(in the rows, 128 means zero)
Rotation paths and how fast each direction turns (deg/step)
Each turn is a multiple of 5 degrees from 10 to 175, or 0.
Each row of a path follows its step; steps can be skipped.
Path 1:
step 0: [126 133 135 126 124 114 118 126 136 123 140 122 131 124 113 127 134 131
 126 130 126 114 125 123 133 136 126 134 122 128 134 129]
step 2: [128 133 125 123 131 116 123 119 130 131 117 115 135 128 127 136 136 125
 129 120 140 126 124 125 132 116 126 127 134 129 134 136]
step 3: [121 129 136 137 118 121 133 132 118 116 138 123 125 134 136 126 131 124
 125 126 133 128 133 127 142 130 117 134 126 121 133 126]
step 4: [133 129 133 128 115 123 124 130 143 123 123 137 130 119 122 129 141 138
 119 126 139 131 123 131 125 132 125 126 128 123 125 136]
step 6: [132 137 119 130 123 119 134 109 130 120 128 122 137 122 124 126 127 129
 128 126 124 122 123 130 140 135 121 124 134 119 130 130]
step 7: [129 130 139 135 114 125 130 129 127 123 132 131 131 137 123 138 119 123
 128 130 144 126 138 128 131 122 130 122 125 129 120 139]
step 9: [123 122 120 127 113 134 136 127 141 122 137 119 131 138 130 124 134 123
 130 129 135 136 132 122 136 130 131 123 134 121 133 124]
step 10: [131 134 129 118 121 117 133 126 132 121 126 139 133 112 133 126 122 135
 131 131 129 132 134 126 138 126 125 119 117 128 121 130]
step 11: [132 126 115 146 125 136 131 124 132 127 135 124 131 127 127 133 114 132
 123 133 139 131 117 123 126 118 129 127 122 128 125 130]
Speeds:
[128 128 127 122 128 130 128 131 127 130 127 128 130 128 122 129 131 127
 128 129 132 128 132 130 128 125 128 124 130 127 125 128]
140
[132 128 129 130 128 127 129 130 128 126 127 132 129 127 126 131 129 126
 129 130 129 130 124 131 122 123 130 130 125 127 130 126]
110
Path 2:
step 0: [120 131 121 126 135 125 125 141 131 133 118 124 126 133 124 120 126 123
 133 135 126 132 123 116 129 136 126 120 121 122 116 129]
step 1: [127 133 129 125 123 136 126 137 119 126 126 121 118 123 128 124 129 122
 122 139 127 124 137 116 121 132 116 125 119 129 122 121]
step 2: [123 143 125 129 125 129 129 123 128 138 134 123 136 128 138 130 128 119
 127 133 127 124 129 123 124 128 112 120 128 120 119 128]
step 5: [137 128 117 125 122 128 127 140 131 125 121 129 132 126 129 133 126 125
 138 127 134 120 119 126 132 122 118 118 133 118 118 129]
step 6: [129 130 124 132 133 127 128 145 130 130 116 135 120 124 127 117 125 120
 137 130 129 134 132 125 131 131 120 124 120 123 124 135]
step 8: [125 139 130 129 128 132 131 124 124 128 126 129 138 126 134 117 123 113
 135 133 121 126 121 122 123 127 114 128 130 117 125 125]
step 9: [132 126 128 123 138 129 126 130 128 134 129 119 131 128 132 127 129 110
 138 127 130 125 134 115 116 134 126 127 125 123 137 132]
step 10: [132 132 124 124 129 135 119 144 128 123 140 122 135 128 140 130 134 121
 132 127 128 125 122 124 123 130 127 126 122 124 126 116]
step 11: [129 132 117 119 132 130 125 138 131 132 125 132 124 120 132 134 129 120
 134 133 126 114 114 122 130 124 124 119 127 127 123 132]
Speeds:
[129 131 132 129 127 131 126 131 125 125 128 125 131 127 129 130 134 132
 125 128 128 128 127 130 128 125 125 126 129 128 129 127]
125
[124 129 126 128 128 122 128 128 129 126 128 126 130 132 130 132 128 131
 128 124 133 128 128 127 125 132 126 130 128 127 126 129]
145
[129 129 127 128 128 132 125 132 129 128 131 129 130 127 129 128 127 128
 128 127 133 125 126 129 128 130 135 127 132 126 129 131]
60
Path 3:
step 0: [119 121 127 136 128 134 130 120 119 133 125 127 133 125 129 128 133 136
 128 120 127 117 130 123 113 123 119 135 119 126 122 124]
step 1: [128 131 134 140 133 120 126 119 130 134 134 131 135 120 140 132 137 132
 127 128 137 133 133 131 123 130 125 131 113 128 122 127]
step 2: [125 128 132 136 139 126 128 126 121 140 132 124 129 128 124 114 128 135
 121 128 126 127 127 120 120 135 116 124 118 126 120 127]
step 3: [132 131 140 130 138 113 124 118 129 130 130 130 136 124 120 129 134 139
 120 130 136 121 128 129 127 133 128 128 126 133 120 121]
step 5: [134 133 128 133 132 127 117 112 134 135 137 135 130 121 116 130 131 123
 127 131 128 125 126 129 129 123 133 122 124 131 117 119]
step 6: [128 134 127 138 131 126 136 118 118 127 138 134 118 121 124 126 125 122
 126 137 123 122 121 119 122 130 127 122 130 138 122 130]
step 7: [133 131 123 132 137 135 124 115 133 128 128 131 121 124 116 132 137 132
 128 143 135 124 130 128 135 131 126 123 130 136 121 135]
step 10: [123 130 120 139 131 135 137 123 127 139 133 120 129 121 142 128 134 123
 129 133 128 123 135 128 119 131 117 127 128 130 118 128]
step 11: [129 138 125 136 135 129 122 129 125 131 124 133 140 127 128 132 136 135
 126 129 136 122 138 121 121 136 115 128 123 131 124 134]
Speeds:
[129 130 130 128 129 127 127 130 131 125 129 127 130 130 126 123 126 127
 125 124 129 128 126 129 127 131 131 125 126 132 127 123]
35
[125 132 125 129 125 133 130 132 128 129 127 128 131 130 129 129 130 126
 130 128 131 127 132 129 128 130 127 127 132 132 130 128]
25
[127 131 129 128 127 123 129 128 123 122 129 133 130 126 129 131 127 128
 126 127 130 127 129 126 125 128 130 131 128 130 130 130]
135
[128 128 124 133 127 131 127 124 132 121 127 127 126 130 130 126 128 127
 128 129 129 124 125 129 128 127 129 130 128 127 130 131]
35
Path 4:
step 0: [120 134 121 125 118 134 112 131 132 123 123 124 130 119 114 136 127 134
 133 132 121 128 131 141 125 118 133 126 128 137 125 133]
step 1: [121 125 127 135 129 139 115 131 119 118 134 125 125 124 125 135 125 136
 130 122 131 135 138 123 137 113 122 126 126 138 124 129]
step 2: [126 129 118 140 138 132 113 130 119 132 143 131 131 134 122 130 124 127
 125 133 138 125 135 128 139 122 136 124 128 121 127 124]
step 3: [123 143 130 134 134 123 119 120 124 144 135 125 133 135 129 128 123 126
 133 126 131 116 132 136 133 122 124 129 117 124 131 137]
step 4: [131 134 125 134 131 117 122 121 133 131 126 120 139 124 130 132 131 123
 137 145 123 134 134 137 133 119 118 131 124 128 126 141]
step 6: [129 119 128 126 134 138 123 125 126 125 139 133 134 141 123 137 131 136
 135 131 134 134 146 126 117 128 128 131 121 133 133 133]
step 7: [122 123 120 122 120 121 121 128 112 133 137 136 132 136 127 139 122 121
 131 129 125 123 144 125 124 129 131 130 126 119 129 135]
step 9: [122 131 118 120 124 120 114 118 131 127 136 120 131 116 128 124 125 134
 122 136 130 135 131 128 124 125 126 116 127 140 124 138]
step 10: [120 124 123 126 133 127 107 126 128 118 128 126 132 125 118 126 134 143
 134 123 126 132 130 128 124 122 128 118 118 123 119 128]
Speeds:
[129 129 128 124 129 130 129 129 129 126 128 127 128 126 134 132 128 132
 125 131 127 130 127 128 132 125 128 128 133 132 126 130]
90
[131 128 130 125 127 129 127 129 132 125 123 129 134 126 123 127 128 128
 131 127 130 128 127 126 127 127 127 126 127 130 126 130]
70
[129 133 127 128 129 125 129 128 130 127 132 126 128 124 127 126 132 128
 126 127 129 126 126 128 127 130 125 128 130 124 129 134]
70
Path 5:
step 0: [125 122 130 122 130 140 125 120 127 123 129 127 133 138 131 130 127 133
 131 131 124 121 117 131 139 116 141 117 124 120 122 116]
step 1: [134 120 119 137 129 129 139 127 125 126 120 139 124 132 129 127 137 119
 123 110 122 120 125 136 129 131 130 125 120 133 121 135]
step 2: [127 126 125 134 138 134 137 131 141 132 138 126 138 114 132 131 125 120
 127 137 129 121 128 135 137 139 119 130 132 124 123 131]
step 3: [130 134 123 112 132 127 133 132 119 124 131 122 134 129 118 116 127 120
 128 130 126 128 141 136 133 123 124 120 125 118 139 119]
step 6: [138 131 119 128 121 126 133 128 123 127 141 122 120 138 127 117 137 124
 125 110 129 121 128 125 131 127 132 136 125 122 120 135]
step 7: [131 117 116 133 127 123 134 123 136 135 131 125 121 113 123 120 132 126
 132 139 129 124 122 120 132 138 120 137 134 136 129 127]
step 8: [127 123 127 122 136 120 117 130 129 122 130 132 139 122 122 119 127 130
 134 128 119 139 147 122 129 123 127 132 136 118 130 123]
step 9: [137 132 148 129 120 132 126 132 136 128 126 124 121 133 119 121 122 129
 125 121 119 125 131 119 123 129 137 135 122 133 139 125]
step 10: [127 124 130 138 127 123 124 123 124 141 129 128 133 135 141 128 129 136
 131 132 118 128 114 117 115 138 123 120 130 128 131 123]
Speeds:
[128 130 129 129 129 124 127 125 133 128 128 125 128 126 127 131 126 128
 126 133 130 124 126 126 131 132 131 127 127 130 127 125]
145
[131 128 124 123 126 127 126 130 131 127 130 131 125 125 127 127 124 127
 127 132 130 131 129 130 126 124 127 127 129 129 129 124]
80
Path 6:
step 0: [113 117 132 131 123 119 127 121 110 126 131 127 116 120 120 132 127 127
 121 127 126 129 124 130 125 131 127 129 124 125 120 135]
step 1: [113 134 123 120 126 122 127 131 115 135 129 121 133 125 120 137 128 128
 129 127 132 123 125 131 127 121 121 128 110 131 121 132]
step 2: [127 130 124 123 120 128 129 131 118 127 127 134 127 126 129 121 120 130
 127 131 129 127 144 123 123 119 117 132 112 134 116 122]
step 3: [114 134 133 124 116 126 123 124 119 125 131 129 114 129 135 115 126 135
 119 131 127 122 129 130 129 122 126 137 127 130 127 117]
step 4: [110 130 129 131 121 119 139 123 118 128 121 128 120 126 125 126 131 132
 132 131 119 135 117 125 131 124 130 134 122 121 122 122]
step 7: [121 139 125 133 129 113 128 127 120 125 137 121 120 128 147 130 126 139
 119 128 125 129 126 130 126 125 127 133 125 128 124 124]
step 8: [120 123 128 131 128 120 134 121 117 131 129 122 128 117 139 130 127 135
 142 131 117 128 125 134 123 125 128 126 124 126 115 119]
step 10: [124 135 132 119 138 131 137 131 124 118 132 125 127 124 128 128 118 140
 120 136 124 130 127 127 138 112 124 129 122 132 120 130]
step 11: [119 129 138 135 130 120 133 126 125 110 131 125 130 129 141 131 123 130
 123 129 131 127 135 128 134 121 130 129 119 123 120 117]
Speeds:
[131 124 126 132 128 128 133 127 127 127 126 132 127 126 126 126 127 127
 126 129 124 133 129 125 127 129 127 127 126 127 124 129]
170
[132 127 125 130 126 125 127 129 124 132 131 125 130 129 132 129 129 125
 126 129 128 127 127 130 123 128 125 126 125 130 129 131]
60
[127 125 131 131 125 127 126 127 128 130 127 128 130 134 130 130 126 132
 124 130 126 130 130 130 130 128 131 131 130 129 127 131]
95
[126 130 128 126 128 130 129 129 126 128 131 129 124 125 126 126 130 128
 120 129 126 127 125 129 129 130 127 128 133 129 130 132]
115
Path 7:
step 0: [141 128 126 136 123 127 131 132 118 133 122 138 127 128 126 130 121 123
 130 120 132 128 134 132 113 112 134 128 123 135 130 129]
step 1: [128 131 136 135 122 139 129 128 145 130 129 128 122 115 128 122 121 121
 123 126 134 136 129 128 124 127 134 114 130 130 128 131]
step 2: [125 136 124 131 128 118 128 125 128 131 130 137 140 120 124 130 124 138
 126 127 134 123 135 117 121 130 134 118 123 136 117 134]
step 3: [118 132 128 127 123 121 134 124 131 126 128 121 126 126 120 118 125 123
 126 124 130 138 121 123 128 121 129 131 113 136 137 143]
step 4: [134 129 126 136 131 139 129 118 126 135 125 130 131 125 116 128 129 139
 122 112 132 120 118 124 128 133 128 126 122 123 133 133]
step 7: [134 135 130 137 122 118 128 131 119 132 122 132 129 137 123 130 126 136
 128 132 135 128 137 124 134 120 128 139 112 125 127 123]
step 9: [134 141 124 138 130 136 130 133 119 132 124 137 131 134 132 134 119 132
 126 124 129 124 140 134 121 134 134 115 126 128 124 128]
step 10: [118 133 124 135 120 122 133 137 138 127 122 132 120 126 137 120 124 120
 132 131 128 137 138 121 133 130 132 119 122 129 132 134]
step 11: [122 141 123 132 124 129 132 128 128 137 128 130 125 120 128 127 135 144
 130 130 127 114 124 126 132 132 139 128 125 129 125 142]
Speeds:
[127 126 126 126 127 130 125 125 131 128 132 127 122 125 129 125 122 129
 129 127 127 125 127 128 129 129 127 128 126 124 125 129]
155
[128 130 129 128 123 130 128 129 128 131 125 128 132 128 133 126 126 126
 131 132 128 125 128 131 126 124 126 125 127 126 127 127]
40
[127 129 131 128 128 123 126 132 130 126 126 130 128 128 129 123 127 128
 126 126 129 125 125 129 129 131 132 125 129 129 127 124]
85
[125 129 129 126 127 127 130 127 129 125 129 129 130 129 126 124 128 130
 135 130 129 126 130 126 129 128 132 134 125 128 130 129]
90
Path 8:
step 0: [126 124 126 126 128 120 130 128 129 122 136 124 138 127 117 122 140 127
 126 117 131 134 126 134 122 127 123 140 126 137 135 127]
step 1: [119 128 133 137 124 127 118 113 127 121 124 121 132 131 119 128 132 130
 125 123 135 126 135 136 135 130 122 137 125 130 127 128]
step 2: [120 116 133 133 127 129 111 120 130 129 122 131 130 129 137 125 130 130
 128 126 137 131 141 121 122 125 127 130 128 123 130 129]
step 3: [129 111 134 126 128 121 126 126 126 126 134 129 134 121 131 116 137 124
 129 127 133 130 128 121 124 125 131 127 130 137 141 123]
step 4: [130 126 134 132 125 133 127 118 124 123 138 123 129 126 120 113 135 124
 134 130 132 125 123 137 126 128 124 141 126 133 130 122]
step 6: [125 117 123 133 128 117 114 124 126 129 122 130 136 130 127 126 133 126
 125 123 135 126 130 121 133 124 121 127 129 136 139 137]
step 7: [120 121 141 132 128 127 118 125 126 120 134 125 125 122 127 112 126 123
 128 133 130 124 130 120 132 122 123 133 134 135 130 131]
step 8: [126 122 129 122 130 127 119 119 126 118 135 130 130 123 124 114 133 131
 134 130 126 135 127 123 114 130 127 138 124 122 122 123]
step 10: [121 127 134 136 121 128 117 121 124 134 127 122 131 136 136 125 133 121
 130 131 131 119 128 125 134 126 112 134 126 134 131 130]
Speeds:
[129 128 128 124 130 127 127 121 127 127 128 127 125 129 127 128 128 129
 129 128 128 130 126 132 133 129 130 124 130 130 132 130]
130
[131 126 131 125 131 131 128 132 127 124 131 131 131 124 129 124 127 129
 129 128 125 127 129 130 130 126 127 126 130 125 131 127]
85
[128 124 128 123 123 130 131 127 128 128 129 130 124 125 126 124 126 128
 126 129 130 127 125 125 125 126 131 127 128 129 126 126]
80
[129 127 129 129 127 123 129 129 126 131 126 124 133 123 124 129 125 127
 126 127 127 126 125 128 128 126 128 127 128 130 132 126]
120
Path 9:
step 0: [124 127 137 116 131 113 138 123 137 130 128 126 137 134 132 112 123 133
 133 130 133 138 134 113 129 123 132 125 121 130 125 131]
step 3: [127 115 131 127 127 128 141 134 136 118 139 134 128 123 118 115 123 125
 140 134 129 126 125 139 133 129 134 120 126 137 130 124]
step 5: [126 127 123 129 128 123 131 129 134 130 143 134 138 141 129 119 138 134
 134 116 117 122 133 131 121 126 113 136 122 125 127 133]
step 6: [130 131 125 144 116 125 140 124 139 128 124 128 128 120 120 133 132 128
 132 126 132 131 115 135 131 116 126 130 143 130 134 126]
step 7: [125 132 132 140 138 140 116 128 133 139 131 131 120 125 132 127 131 129
 125 127 124 122 118 120 139 138 124 130 127 117 129 141]
step 8: [139 133 127 128 135 123 133 124 128 109 142 135 125 137 127 128 127 139
 123 129 140 127 123 124 125 129 122 129 125 132 144 130]
step 9: [128 135 129 136 132 116 127 114 123 137 124 129 116 116 123 123 125 125
 122 127 126 143 136 129 125 125 137 131 133 117 135 123]
step 10: [138 138 138 120 135 124 118 132 127 141 130 126 123 137 136 134 135 135
 135 137 119 121 125 130 122 125 134 139 121 135 130 136]
step 11: [118 139 139 130 120 131 145 128 128 120 124 130 134 135 128 125 125 131
 116 138 135 136 133 124 131 122 137 133 130 138 130 131]
Speeds:
[122 127 129 130 128 129 126 131 124 123 129 129 129 130 133 131 131 130
 125 129 127 125 129 127 127 127 129 128 128 127 130 129]
115
[131 128 128 125 127 126 129 127 127 124 128 126 126 128 128 136 130 129
 131 128 131 125 123 129 127 127 127 129 129 132 128 125]
160
[126 124 129 131 128 125 129 127 129 128 124 131 124 128 129 127 131 123
 131 127 132 130 129 129 130 125 131 126 130 127 130 126]
130
Path 10:
step 0: [124 131 132 122 126 124 130 139 132 138 127 127 132 118 124 127 135 131
 129 141 127 120 131 129 120 130 126 137 117 133 132 140]
step 1: [122 136 121 132 124 120 121 124 134 136 136 129 129 118 125 118 124 126
 138 134 118 127 134 130 125 130 130 140 121 123 122 128]
step 2: [127 132 127 137 129 124 135 134 132 140 125 130 119 117 128 119 129 133
 119 132 129 124 130 129 117 133 132 139 127 120 129 138]
step 3: [126 126 125 137 133 131 126 128 134 134 137 130 135 108 128 129 130 119
 133 133 131 121 136 120 125 131 132 135 126 127 124 134]
step 4: [122 131 126 136 126 127 129 114 122 140 126 135 129 119 133 117 124 122
 122 128 128 127 132 131 128 134 133 139 137 124 128 135]
step 5: [123 129 128 129 135 135 132 133 134 139 125 137 132 109 131 130 131 121
 127 124 135 127 128 135 122 138 127 125 133 132 132 136]
step 7: [125 137 125 128 129 125 131 132 133 140 131 134 127 122 130 119 127 128
 133 116 126 134 129 142 128 133 131 122 139 121 132 135]
step 10: [125 134 132 124 124 125 137 129 128 125 126 139 128 124 140 129 129 129
 122 124 138 122 125 130 128 130 138 118 133 116 135 140]
step 11: [115 128 124 126 122 130 126 126 129 128 130 134 137 125 137 138 128 125
 135 128 130 116 133 126 133 128 135 112 124 133 125 135]
Speeds:
[130 132 129 128 127 126 129 124 127 125 126 130 129 127 129 127 124 127
 129 126 125 130 123 132 127 128 130 131 129 123 129 127]
130
[131 129 132 126 132 128 129 131 131 125 128 130 132 126 125 131 129 127
 127 129 132 128 127 128 126 127 125 128 127 126 129 133]
140
Path 11:
step 0: [130 121 146 128 131 119 115 128 128 122 137 141 122 134 131 128 127 128
 123 131 129 123 137 142 131 124 120 120 122 128 122 128]
step 1: [129 115 118 134 126 130 129 133 131 132 121 131 132 127 141 133 115 134
 134 127 135 127 143 131 114 132 126 126 129 120 135 130]
step 3: [133 124 129 134 128 134 120 138 138 135 125 133 141 129 130 139 120 138
 118 132 134 129 132 131 129 130 139 129 126 140 116 122]
step 5: [133 127 128 123 129 151 132 118 131 134 125 122 141 127 134 127 133 134
 125 129 132 117 134 136 138 128 123 120 122 130 128 123]
step 6: [116 118 130 126 115 126 121 127 124 123 133 131 118 133 135 133 131 141
 120 127 126 120 120 140 131 135 126 130 135 130 123 117]
step 7: [130 124 128 132 124 137 130 133 131 123 137 132 133 127 127 145 123 124
 125 121 131 129 138 140 128 124 112 125 118 115 126 133]
step 8: [125 120 125 123 117 119 131 133 120 141 131 124 124 125 134 122 122 133
 131 138 134 123 141 133 135 135 118 117 136 132 130 130]
step 10: [121 123 126 130 128 126 124 142 132 128 124 134 122 139 122 131 122 136
 121 128 128 122 142 121 126 131 131 109 116 131 128 126]
step 11: [131 116 122 123 129 130 124 121 132 133 114 134 128 118 136 122 122 120
 125 125 145 122 128 136 134 132 127 132 114 131 129 129]
Speeds:
[127 130 128 125 124 131 126 127 127 129 123 125 126 132 130 131 131 131
 127 128 125 126 128 128 126 126 132 127 128 125 131 130]
95
[125 128 135 131 128 127 126 127 132 128 128 128 127 128 131 130 129 127
 124 127 124 132 129 128 127 129 129 128 130 130 124 126]
115
[124 130 125 132 130 130 132 131 128 128 126 128 127 128 129 130 128 127
 130 124 125 131 128 128 127 130 125 123 125 128 132 128]
125
[130 125 131 126 130 125 128 132 131 131 125 132 126 127 129 129 130 129
 129 126 130 131 130 125 128 126 127 126 132 127 131 131]
45
[128 127 128 124 128 130 123 127 124 127 130 130 127 125 130 127 130 124
 128 123 127 131 125 128 128 125 126 129 125 128 126 132]
155
Path 12:
step 0: [141 128 120 124 131 136 126 140 134 129 120 124 140 134 127 131 135 132
 129 130 128 136 131 127 119 133 128 136 130 131 113 124]
step 1: [129 119 129 118 127 115 130 125 129 127 128 127 127 130 121 124 131 136
 133 113 130 143 131 128 130 125 145 132 131 126 125 122]
step 3: [138 129 124 136 133 132 123 131 136 137 143 132 129 124 122 118 129 130
 122 132 114 124 131 132 131 125 133 122 143 134 130 130]
step 5: [123 128 139 136 126 121 124 119 126 140 136 122 117 142 125 130 128 123
 121 123 129 130 128 115 120 127 131 129 124 117 130 130]
step 7: [131 130 124 132 127 124 113 121 132 127 129 125 131 109 124 123 135 134
 114 125 137 118 127 129 134 127 121 130 122 129 123 133]
step 8: [129 129 117 123 128 131 123 112 122 129 112 132 120 132 118 138 123 126
 128 128 129 121 127 127 122 128 123 138 123 135 120 129]
step 9: [130 138 135 129 125 118 129 126 125 127 133 127 131 134 137 134 132 122
 129 126 126 133 127 125 128 134 129 149 130 140 116 123]
step 10: [125 119 128 119 124 124 128 142 127 132 124 130 124 121 140 122 123 134
 132 122 127 122 135 131 137 135 138 131 123 133 115 122]
step 11: [123 122 118 128 128 128 121 130 127 117 126 135 123 132 130 112 123 130
 123 112 131 129 128 127 133 120 117 128 140 134 127 123]
Speeds:
[127 125 130 128 131 133 131 128 127 131 131 131 128 127 128 126 126 126
 127 125 125 132 130 126 131 127 127 126 129 131 128 125]
40
[127 131 132 125 130 129 129 128 134 129 125 124 126 129 123 129 128 125
 130 126 128 130 125 127 125 127 128 129 127 132 127 127]
90
[131 125 128 125 128 129 128 126 128 127 128 131 130 129 124 133 128 130
 126 130 129 130 131 123 123 130 126 130 132 128 129 130]
90
